Each path is a new rotation, seen through one point. The rows after it are directions, each followed by how far the rotation turns it, in deg/step (0 if it stays put).
Each turn is a multiple of 5 degrees from 10 to 175, or 0.
Each row of a path follows its step; steps can be skipped.
path 1
step 2: [  8.3  -1.1   9.4   5.6  -8.5  -8.4 -27.0  14.2  40.8  -4.8 -39.1  39.5
 -18.6  44.2  17.9  -6.1  33.5   6.5   8.8  14.9  -9.2 -12.9 -36.9  11.6
  -7.2  18.3  11.4 -11.0  -3.7  28.4 -16.2  16.4 -20.9   0.5  -7.2   0.8
 -50.6 -16.6 -20.3  -3.7 -16.1 -41.5 -20.3 -14.5  17.5   7.8  10.4 -50.5
 -10.2  26.1 -33.2 -23.2  -7.0   4.0   8.6  48.6 -30.9  28.0  -1.8   5.7
  21.8  18.4  -6.7 -28.2 -16.0 -22.9 -30.0  -3.7   3.3 -16.3]
step 9: [ 31.2  23.9  12.3   5.9 -16.1  12.8 -45.6  -9.3  12.1 -35.8 -23.5  28.1
 -25.7 -13.3  15.2 -11.4  31.3  11.6  41.2   0.3   0.8  15.8 -54.8  10.4
  18.7  -7.9   9.8  11.2  22.7 -20.8 -25.8 -15.6 -28.6 -11.1   0.4 -10.2
 -11.6   6.7  13.9   5.0 -35.4 -32.9 -37.7 -24.4  -3.5  -0.3  22.8  28.0
  16.1   6.0 -15.7 -16.5   9.3   1.2 -25.4   9.5 -15.7  15.1 -29.1  -5.1
  38.8  20.0 -28.0  -7.0  -8.8 -44.2 -18.8  11.9  32.0 -15.8]
step 14: [  7.0   7.9   7.6  22.2  -2.6  -5.4  -3.0  43.4  -4.1  -5.3 -10.4  52.9
 -46.9   5.2 -15.2  25.7  35.6  -8.3  19.7  -6.9   4.5 -28.7 -41.5 -18.4
 -11.0  -3.1  18.5  24.8 -15.8 -34.9 -45.8   9.0 -47.9   4.8   2.7 -14.7
  -7.6  -2.8  21.6   2.2 -28.8 -36.8 -16.7 -27.4   0.9  -1.7  11.1 -27.3
 -27.1  11.6 -12.2 -32.7  24.4 -19.7  14.6  -2.1 -30.0  -1.2  40.1   3.2
 -14.5  -5.9 -15.6 -31.6  11.9 -23.8   6.9   5.4   6.5 -32.6]
step 18: [ -5.6  -1.9 -32.0  10.6  -3.7 -31.1 -27.4  20.5  38.6  30.7 -11.1  35.0
 -41.2 -19.9  20.6 -15.9 -18.0  16.5  11.7 -31.2   8.6 -32.7 -21.2  -1.1
  15.9 -13.8  35.9 -16.4 -49.4 -22.3  13.2   4.8  -6.2 -34.3  31.0  -3.7
  -0.9 -12.4   8.3 -13.4   5.8 -17.3   2.6  -5.5   8.7  27.4 -19.6 -37.7
 -28.4  40.8 -11.0 -20.2   6.0 -22.7 -27.0  32.1 -29.6 -14.2  10.0  -3.3
  10.0  14.7  17.2 -11.9 -15.3  -3.7 -29.3   9.0  -3.2 -38.1]
step 21: [ -5.3  12.2 -10.9 -15.1  -5.0   8.3 -22.3  26.5   3.5 -16.2  -7.4  35.0
 -12.2 -48.2  17.0   8.2   4.3  -5.8  38.9   6.2 -45.7 -33.2 -22.2  15.3
 -10.3   3.1  25.7 -15.8  18.4 -32.5 -18.6  15.1 -10.3  -1.8  22.6   0.0
   2.7 -10.0   5.2  -3.1 -40.3   1.1 -49.5 -35.6 -33.7   6.4   4.5 -24.3
   7.6 -14.9 -29.4  -3.0  -3.9 -24.9  -5.4  25.6 -46.3  -8.6  20.4  -4.7
  12.6   1.2  12.0  -1.0 -13.5 -59.8 -10.2 -16.7 -21.2 -31.7]
step 22: [ 34.2   9.0   3.0   4.6 -14.8  -9.8 -49.0   5.9  -2.7   1.9 -23.4  11.2
 -34.2 -10.2   6.9   6.7   3.7  43.3   3.7  -5.0   2.1 -18.3 -49.3  21.9
  31.2 -17.3  33.9  15.1 -17.7  -1.9 -20.7  -8.6 -21.1  -4.4 -17.8 -16.4
   7.9   7.5   4.0  28.5 -20.4 -43.8 -19.4 -35.1  24.4  43.3 -45.9  11.0
  19.5   7.5   1.4   2.9  -5.5 -21.7 -17.8 -14.2  -8.5  43.2  12.2  -4.2
  13.1  -1.8 -24.5 -15.9   8.4 -28.7 -29.4  27.3  24.8 -30.4]
step 27: [ 24.8  11.2  21.9  14.5 -28.3  -2.0 -23.7  33.8   2.1 -16.1  -3.4  29.0
 -34.0  26.9 -19.5  20.5  13.5  12.4  10.2  22.2  -6.9 -13.4 -23.3   1.5
  10.7  -8.3  15.6  10.9  -7.0  -5.1 -31.2   2.0 -33.2  20.4   1.6  11.7
 -24.9 -24.2   2.9  34.5 -29.7 -36.9   5.2 -25.7   8.8 -14.7  13.6  -0.5
 -46.4  38.9  -9.2 -22.7 -19.4   4.8  21.3  -3.8 -32.8  56.3   3.2  10.5
  42.1  17.5  -8.5 -46.3 -18.5  -7.5  24.2  -5.1  12.9  -1.4]
step 35: [ 28.5  -6.0  12.5  -2.7   9.4  -1.6 -20.5  27.4   5.8   3.1 -25.1  19.4
  -2.8 -11.0 -26.7 -16.5  15.4  36.4  49.8   7.3 -36.5 -36.5 -38.7  20.7
  24.0 -25.7  46.2  41.0 -18.7  22.6   1.2  20.3 -34.1   8.4  -5.6 -13.7
  -4.3 -11.2   8.7 -19.9 -30.3   3.1 -25.1 -18.1  21.1  25.6 -29.8 -14.9
 -28.3  -1.8 -15.6 -21.1 -10.3  -7.8 -30.5   6.1 -30.2  28.3  10.3   5.2
  31.2  14.0 -24.6  -4.4   5.7  -5.1 -33.0  20.7  -9.7   4.2]
step 36: [ 12.2  -2.3 -35.7 -36.0 -47.4   1.8 -41.3  31.5  11.7   0.5 -20.3 -12.9
 -32.5 -36.4  43.1 -26.6 -16.2  -8.9  20.9  -3.3  -9.4 -22.5  -6.5   1.2
  27.6 -20.3  23.6 -35.4 -10.7  14.6  -4.3 -25.0   5.2  -2.9 -13.6   3.9
   6.2 -24.6  -1.4  -4.5   1.4  -9.1  -6.8 -48.0 -26.2  23.2  -7.3 -20.5
  -7.5   6.2 -14.0 -48.7   7.8 -13.9 -26.1   3.9  -2.2  33.3  21.8 -45.7
   7.6 -17.0   9.2   0.1 -23.4 -23.0 -21.8 -26.1  20.5  -7.8]
Directions:
[  2.3   0.9  -5.7   2.2  -1.3   4.9   0.8  11.4  -4.4  -2.3  -5.9  -1.0
   4.6   7.7 -10.2   1.9   7.8  -7.1   0.4   4.8   0.3   1.8  -3.4   2.7
   0.8  12.6  -5.6   2.4  -5.8   7.5   2.5  -5.6   1.5  -7.7  -6.0   1.0
  -0.5   5.2  -2.2  11.9   6.3  -9.0  -3.8  -5.0   0.9   1.0   4.2   8.7
   6.3   0.2  -0.8   5.9   7.8 -11.2  10.0  -1.4  -3.0   0.3   1.8  -7.2
   0.7   5.6   2.2  -5.4  -5.5  -0.2  -7.4  -0.7   1.7  -0.9]	145
[  1.1   0.1  -1.2  -0.6  -4.9  -6.9  11.0   1.8  -2.0  -7.4  -1.8  14.1
   6.2   1.5   7.0  -4.6   0.8   2.9  -7.3  -8.3   2.9  -5.9  -7.6   0.6
   7.6  -2.5 -16.4   4.7  -4.4   4.4  -2.2   3.7  -8.6   9.5  -6.7   2.5
   4.8   1.8   0.6  -4.9   6.8   0.5   3.9   3.0   5.8   3.3  -2.6   9.7
   4.6   1.2  -4.6  -3.1  -7.6   4.5   1.0   7.4   0.0   5.9   2.7  -1.7
   2.5   2.0   0.5   3.2  -1.4  -5.1  -3.7  -1.0  -5.3   4.2]	140
[-7.2  1.9 -4.5  0.1 -3.2 -7.5  2.2  1.3  0.9  0.6  3.1 -2.4  0.0  4.0
 -5.3  6.0 -7.2 -3.4 -7.8 -2.9  5.8 -3.8  6.4  1.6 -2.2 -7.2  4.3  2.2
 -2.6  2.3 -2.4 -6.9 -9.0 -6.0  9.2 -1.1  7.5  1.0  4.8  7.0  7.6  1.4
 -1.1  3.6 -5.3  4.3  7.5  0.7  4.8  3.4 -6.9  0.1 14.5  8.2  0.9  2.7
 -6.4  0.2  2.0 13.1 13.4 -1.4  4.1  7.1  1.7  7.3  1.5 -3.2 -3.6  0.0]	55
[  0.6  -2.1  -1.2   1.8 -14.8   4.7  -5.9  -9.1   5.6  -8.0   2.3   6.0
   9.5   5.9  -9.7  -5.0   1.7  -4.5   4.5   9.6   1.3   0.8   4.9   4.9
   0.5  -7.9  -5.7  -2.0   2.1   5.0   2.4   0.8   0.4   5.1   4.4  -4.9
  -1.2  -0.4  -7.9  -4.7 -11.3  -1.4   0.6   1.8   8.6  -8.7   8.5   1.4
  -3.6   1.3  -4.6  -1.4   0.0  -0.6   1.5  -2.4  -7.9  -3.1 -12.3   9.6
   0.1   4.4  -2.9  -1.9   1.5   0.5  -5.8  -1.6  -1.7   4.6]	100
[  3.3  -4.4   0.4   2.8  -0.4   1.6  -5.2  -3.9   3.8  -1.7  -1.9   7.4
  -6.1   5.8   8.4  14.0   6.1  -4.5  -2.7   8.3 -10.2   9.7  -6.2   4.7
  -5.8   0.8  -7.5  -3.1  12.5   1.1  -4.0   6.3  -4.6  -8.9   2.5  -1.4
   7.4   1.8   6.1   1.7   3.1   0.9   3.3   5.3   5.3  -7.9   3.6  -1.5
   6.2   0.3  -4.3   3.5  -3.2   2.6   0.0   1.0  -4.5   2.1   8.5   0.1
   0.6  -0.8   0.0  -4.8   4.9  -5.6  11.9  -5.2   2.3  -6.4]	60
[ -7.3   8.9   3.0  -4.0 -11.8  -8.4   0.5  -0.6  -9.8   4.0   2.0   1.1
   2.0  -3.6  -2.2   0.0   0.3  -2.8  -0.2  10.3   6.5  -8.4   2.4  -9.3
   5.2   2.9   2.3  12.3   2.0 -13.3  -8.8   0.6   2.6  -8.0   1.2   2.4
  -1.8   4.0   3.7  -4.4   1.6   3.3  -6.6  -2.2   5.8  -9.4  -0.2   2.4
   0.4  -4.0   1.1   6.8  -4.2   0.1  -0.9  -1.7  -1.6   4.7  -3.4  -8.7
   2.6   5.7  -1.9  -1.9  10.0  -0.2   1.7  -8.5  -0.8  -4.9]	140
